One vector is turned by the same rotation once a step. Each row is the vector after some number of steps, and that number follows the row.
The counts run from 0 to 332.
[113 116 166 110 180 126 102 150  70 145  99 109 139 144 111 134 121 127
 104 105 138 147 100 128 103 174  76 134 111 102 155  92 152 173 113 161
 110 129 126 128  86] | 13
[148 130  86 103 149 101 141 160 110 136  76 169 132 118 105  88 159 122
 123 116 175 135 124 119 130 108  93 133 167 120 137  85 101 115 187  77
 162 182 146 143 148] | 288
[130 128 134 109 124 127 120 152 106 131 142  78 153 119 152 136 112 171
 138 107 171 119 148  94 132 154 102 135 170 160  97 129 114  96 132 127
 172 169 151 127 178] | 108
[ 83 102 146 105 132 115 118 107 130 101 101 136 129  91 164 126 104  87
 137 139  89 155 151 149 155 118 134 151 115 112  62 132 171  86 175 120
 140 132 131 202 138] | 76
[118 142 102 117 148 163 107 147 108 121 130 112  95 101 131  97 162  89
 128  89 125 196 163  89 131 110 148 118 158  95 162 131 163 152 155  97
 101 119 149 179 114] | 80
[156 109 105 143 123 107 148 143  69 125 138 119 106 140 191 118  92 176
 140  66 102 117 147  82  98 106 130 137 186 166  96 121 119 136 117 154
 155 136  97 164 121] | 98
[117  73 130 107 140 100  88 117 122 125 148 134  94  62 118 157 118 158
 118 136  81 119 192 140 134 112 137 150 116 127 130 154 118  93 100 155
 138  90  94 156 111] | 164
[102 141 103 156 135 115 164 139 127 137 117 162 168 160 135 100  97 107
 147  96 110  59 111 126  87 158 148 138 105 126 127  75 115  90 150 147
 135 118  81 110 165] | 187
[141 147 153 143 149 118 167  98 185 139 120 116 149 113 131 112  93 131
 171 103 139 105 159 141 113 137 158  93  85 118  97 127 145  90 112 108
 122 152  85 170 171] | 197
[181 158 107 130 115 114 167 115 169 129 105 141 156 106 128  85  95 129
 184 153 137 138 147 115 146  79 131 122 113  89 116 155 125 164 182 111
 151 175 130 127 123] | 213
[165 121 106 133 136 121 118 135 104 184 128 165 109 112 139  85 174 126
 103 117 147 117 124 118 149 149 139 109 139 164 151  73  93 140 132 100
 134 161 133 170 130] | 277
[117 113 177 120 140 100  95 111  97 101 154 132 135 101 145 103 181 170
 111 145 120 155 137 132 152 118 136 167 175 125 119 167 136 176 110 159
 129 147 130 139  63] | 234
[153 114 134 124 140  89 142 151 104 123  86  96 123 110 131 126 149 124
  96 166 121 158 108 168 210 129 106 174  97  97 143 175 142 135 136 128
 102 162 166 120 120] | 222
[122 137  69  85 151 143 105 150  84 113 132 130 116 105 142 114 151 123
 140 137 155 135 169 111 121 133  94 170 181 128 140 112 118 108 168 128
 189 116 123 139 107] | 168
[150 143 124 155 150 101 129 148 146 155  99 165 112 159 104 110 116 135
 126  97 111 134 114 151 106 138 151  69  92 140 155  89  85 118  91 139
 107 115 112 164 174] | 275
[125 105 174  95  95  66 133  96 115 139  82 131 122  80 162 127  93 138
 162 164  85 136 126 165 162 164 121 129  93 138  93 122 139 133 152 148
 110 108  94 151 130] | 0
[151 140 107 160 113 129 136 129 140 166  89 140 105 101 124 126 126  88
  90 169 151 161 115 193 135 120 125  94 110 159 144 112 117  71 142  77
 123 128 164 101 181] | 282
[158 195 118 151 129 156  94 104 139  91 171 137 170 134 135 116 117 120
 169 132 105 113 175 153  96 136 155 115 131 128 145 140 114 111 160 126
 136  87  61 148 102] | 257
[153 164 185 136 123 119 161 115 185 127 138 118 181 129 142 156 146 177
 128 117 110 119 126 193 136 161 127 111  95 125 114 142 149 120  85 148
 134 152  86 120 165] | 121
[146 122 147 144 119 130 139 102 148 119 173 124 130 115 131 108 146 154
 103 156 107  63 142 160 175 113 141 162 109 164 105 168  74  98 100 110
 142 160 111 155 138] | 43
[119 147 138 160  89 150 147 149 116 151 115 117 145 171 150 157 108 141
  99 130 146 116  80 163 114 134 125 146 143 164 128 107 112 137 115 149
 126 156 158  49 162] | 117
[159 144 156 164 122 121  97 111 149 168 146 130 169 142 141 115 139 163
 148 141 169  89  95 106  91 139 146 105 158 169  89  96 125 165  87 163
 153 169  99  81  96] | 115
[133 162 114 157 124 154 121 119 146 137 145 117 118  99 150 133 125 119
 155 113 132 117 162 161  58 137 169 117 134 111 134 131 167  75 105 142
 140  79  60 105 117] | 181
[135 129 131  69 154 135 139 117 127 124 138 129 114 120 147 187 145 124
 166  99 144 130 109 122 121 126 111 159 134 104  80 140 194 134  89 146
 146 127  96 109  63] | 312
[105  81  98  92 102 180 120 131 136 123 128 139  90 134 112 205 125 103
 106 128 111 182 114 118 135  93  97 106 115 121 161 129 134 149 139 118
 134 111 177 117 121] | 150
[127 173 136 122 110 119 121 114  97 149 189  62 111 117 164 154  96 112
 120 141 136 111 143 121 166 140 132 135 111 164 157 184 151 128 134 106
 105  84 157  93 111] | 326
[123 174 150 128  88 138 124 106 121 141 208  87 107  82 191 156  85 137
 133 116 122 142 151 142 147 124 148 128 124 168 134 184 160 140 121 119
 135 100 129 127 108] | 327
[ 77 114 144 130 119  92 133 125 105  97 105 135 102 149 134 116 144 135
 159 119 149 126 103  81 112  77  91 159 164 152  72 154 152 103 128  94
 132 167 128 135 110] | 305
[101  96 129 137 126 185 144 144  96 166 156  89 130 155 130 188 129 145
  71  98 142 106 110 118 130 117  95 126 135 132 157 132 117 115 101 133
 125 126 152 102 128] | 30
[170 151 107 172 122  94 120 161  46 133 104  61 131 121 151 107 143 119
 134 153 131 130 114 155 150 166 119 172 134 142 115 153 128  96 119 146
 125 149 133 121 128] | 102
[114 138  99 141  88 206 119 136 137 133 119  99 113 136 147 133 124  89
 117 143 147 167 116 136 100 158 111  94 132 147 134  93  57 105 145 100
 148 148 173 138 177] | 271
[121 122 154 113 149 111 160 136  82 128 121 132  92 119 127 130 168 126
  90  99 103 110 131 122 176 114 139 181 124 121 165 167 156 114 113 111
  46 138 120 118 131] | 309
[133 133 128 103 147  85 146 123 115 107  79 126 120  70 102 132 172 122
 133 143 149 132 145 145 170 111  87 159 125 118 118 161 177  77 158  95
 119 152 117 149 159] | 299
[189 149  99 116 129 189 109 121 166 177 151 153 140 132 121 172 112 107
 143 120 145 147 137 141  93 163 139  73 108 121 133  74 128 145 103 142
 154 110 120 117 128] | 269
[104 100 151 113 115 189 111 121 133 117 195 144 150 140 166 188 113 137
 109  98  80 108 135 128 114 151 136 138 128 149 112 119 137 140 100 167
 139 107 101 145 111] | 252
[121 163 150 129 128 125 111 127 121 110 112  75 107 154 129 141 110  83
 166 144 112 100  98 137 123 167 130 168  57 100 112 158 132 140 105 161
  98 107 129  60  92] | 324
[149 134 120 172 123 135 168  91 163 156  93 123 138 165 150  98 113  97
 181 140 154 112  66 107 110 119 130 125 105 110  70 106 122 148 130 128
 135 169 112 111 103] | 203
[ 87 115 105  84 133 102 162 132 184  94 106 183 143 141  97  90 125  81
 145 127  95 115 119 129 114 128 154 139 111  88 131  92 107 146 186 134
 121 114 116 126 146] | 67
[102 165 148 176 123 126  60 137  88 114 178  95 140 172 107 143 139 117
 100 147 109 124 111 138 138 137 152 144 146 170 147 148 146 107 112 132
  92  77 150 117 120] | 249
[ 97 150 125 143 137 116 141 125 130 115 129 154 158 153 150 102  79 118
 162 103 127  69 150 118  79 135 133 146 137 157  83  77 131  91 135 130
 161 141  87 138 159] | 186
[143 107 125 153 103 178 151 145 116 139 142  78 111 116 158 180 110 148
 116  80 151 152 151 125  97 162 142 111 157 129 148 138 119 112  76 155
 116 142 137  60 147] | 106
[ 97  90 166  94 103 146 122  97 214 138 150 157  92 108  97 136 136 108
 120 115 128 165 151 136 109 141 173  95 106 112 147 123 136 117  91 111
 108 105 152  91 149] | 62
[ 97 140 108 107  78 145 158 127  93  87 138  95 114 117 131 150 117 104
 157 124 136 129 140  81 137 105 110 168 133 126 131 188 152  96 185  87
 108 132 156  79 138] | 315
[100 179 135  86 133 128 127 182 106  94 140  79 117 144 151 118 104 110
 152  89 139 138 116 104 142 179  95 162 118 127 134 131  87 149 149 137
 156 123 147 147 179] | 331
[124 140 117 130 110 125 107  97 102 141 161 155 155 166 151 141  86 128
 138 138 110  78 124 100 123 143 127 117 131 194  91  89  90 131 145 131
 167 117 115 175 125] | 262
[119 168 133 113 140 116 105 128 150 130 129 162 111 125 122 101 181  74
 102 177 145 142  80 159 167 151 130 173 117 138 124 104 108 117 127  77
 127 155 175 112 130] | 58
[174 158 169 159 120 125 101 108 122 146 139 104 146 125 156  81 180 187
 149 128 165 115 111 121 121 147 146 120 173 159 113 148 113 149  87 140
 131 162 114 130  91] | 114
[151 134 142 161 110 113 140 131 134 166 118 148 162 158 145 152 107 151
 139 127 157  98  75 133 106 140 124 109 133 156 108  93 134 156 106 165
 148 138 130  43 124] | 116
[165 109 112 157 105 106 181 112 173 128  78 127 129 122 114 102  97 130
 178 145 127 163 121 129 127  69 150  77 101  72 123 172 104 168 140 133
 109 142 116 102 125] | 214
[108 113 117 148 138  97  96 129  74 122 113 130 106 139 111  98  79  89
 113 134  85 133 150  99 137 113 123 149 123 131 152 118 152 102 144 103
  65 102 158 133 140] | 85
[101 118 116 156 114 132 107 127 120  88 143 116 188 168  93 133 136 111
 160 160  98  90 105 129 107 153 145 149 119 107 116 142 111 110 139 181
 109  86 107 109  79] | 247
[161 170 130 150 141 109 149 167 121 122 121 120 166 155 103  93 106 152
 133 106 120  94 156 142  91 153 143 149 121 111 154 139  96 118 132 167
  97 141  91  72 191] | 111
[128 138 190 149 110 107 127  87 130 144 161 176 149 125 127 109 139 165
  76 150 138 114 118 136 172  96 142 106 125 184 147 141 124 161 135  77
  95 155 142 143 144] | 130
[116 106 158 142 140  98 107 107 102 151 103 175  79 106 141 137 140 146
  90 119 149 142 120 131 128  70 110 119 169 160 108 112 165 113  93  83
 133 168 133 138 113] | 294
[159 187 125 117 112 148 154  93 150 101 127 151 153 120 149 136 141 117
 123 186 135 162 116 192 153  93 104 125 102 107 114 165 139 150 190  85
 151 154 114 146 127] | 136
